(in the rows, 128 means zero)
The rows below fall into families. The same turns and mirrors carry the whole set onto itself and the rows of a family onto each other. For each named row, which other rows are in its family? Write them in the order they are listed.
These 30 rows form 5 families of 6 rows each.
fetid: [149 155  96 138 114 118 149 124]
zot: [128 133  86 128 138 116 126 121]
Zetaf: [128 143 132 166 116  98 124 137]
riba: [146 144 114 169 121 110 148 130]
big: [142 148  85 156 135 121 138 126]
gosat: [130 161  95 146 130 129 144 122]
mige: [103 140 112 129 131  99 117 130]
dil: [128 130 129 134 123  88 137 122]
nifu: [115 155 125 129 132 111 114 116]
ragi: [139 149 108 116 135 118 139 136]
geb: [134 137 115 167 112  95 139 143]
kef: [115 137 132 145 119  93 129 143]
kiv: [129 142  95 119 113  93 121 135]
ran: [136 151 134 157 110 100 136 117]
Vit: [117 141 115 121 129 114 110 138]
mifeg: [142 144 103 145 132 128 148 113]
komir: [123 155 120 145 109  97 104 133]
mur: [113 147  91 125 131 112 135 116]
tis: [138 154  98 172 123 118 136 137]
Sobu: [125 157  95 127 138 127 128 127]
Kunam: [141 150 115 172 123 124 125 125]
pite: [141 148 101 151 153 121 124 129]
duz: [127 152  82 136 123 110 115 113]
Kigar: [145 136 103 166 131  99 138 113]
Furo: [136 134 111 165 103  95 121 132]
kupal: [114 145 108 113 121 104 129 126]
mufo: [149 157 118 158 127 121 129 147]
Vom: [127 135 129 131 103  97 128 137]
Mut: [140 129 109 161 127  89 118 141]
mamus: [114 135 117 139 112  86 115 133]

Which other rows belong to the same family as tis? gosat, mige, geb, kef, mur
Which other rows belong to the same family as Zetaf? riba, big, Sobu, kupal, mamus
Which other rows belong to the same family as ran? ragi, kiv, komir, pite, Kigar

The rows below fall into families. The same turns and mirrors carry the whole set onto itself and the rows of a family onto each other. For each named row, which other rows are in its family? Write them in the order they are listed.
These 16 rows form 4 families of 4 rows each.
U: [139 128 121 124 103 141 129 147 155 114 125 118 112 112 118 150 119 134
 119 121 109 126 144]
L: [142 116 116 118 129 137 132 142 117 118 132 141 111 122 145 124 151 106
 147 127 138 138 151]
P: [114 125 142 136 149 130 129 114 121 122 128 125 145 117 123 124  86 128
 121 136 130 129 122]
C: [115 128 145 137 148 135 121 115 118 117 132 130 142 108 129 129  91 123
 127 143 125 132 121]
Y: [142 119 119 117 137 131 132 142 112 122 123 141 113 124 146 123 153 104
 141 123 139 140 145]
M: [137 130 122 120 104 142 122 140 154 112 128 128 112 113 115 145 120 131
 111 119 106 129 147]
T: [145 120 118 115 131 131 137 136 113 122 125 142 114 120 142 124 144  98
 148 123 143 141 141]
Q: [142 134 120 115 106 144 127 147 151 120 124 128 111 111 115 143 122 130
 113 116 110 134 140]
R: [122  95 131 120 129 107 117 114 132 130 123  96 133 134 115 127 145 135
 133 140 133 115 118]
X: [120 103 130 130 125 107 119 111 129 132 123  95 138 137 111 132 150 129
 129 128 135 118 120]
E: [106 120 138 127 144 134 123 112 118 122 125 129 139 106 126 125  88 125
 129 143 123 140 120]
N: [146 123 120 120 130 125 131 139 109 129 129 144 117 121 140 127 143  96
 150 125 131 139 152]
Z: [117 130 138 134 147 133 130 117 123 118 131 126 149 107 127 125  86 131
 128 142 127 131 124]
H: [119 111 129 127 128 103 110 105 126 130 122  97 142 133 120 135 144 132
 137 137 136 116 124]
D: [121 107 126 126 123 107 116 109 128 140 125  96 135 140 116 132 143 130
 138 132 141 116 121]
W: [147 131 113 129 110 135 129 144 149 118 128 118 110 111 119 141 118 131
 112 116 103 122 144]

Which other rows belong to the same family as Z? Y, M, D
Which other rows belong to the same family as Q? L, P, H
Which other rows belong to the same family as W? R, E, N

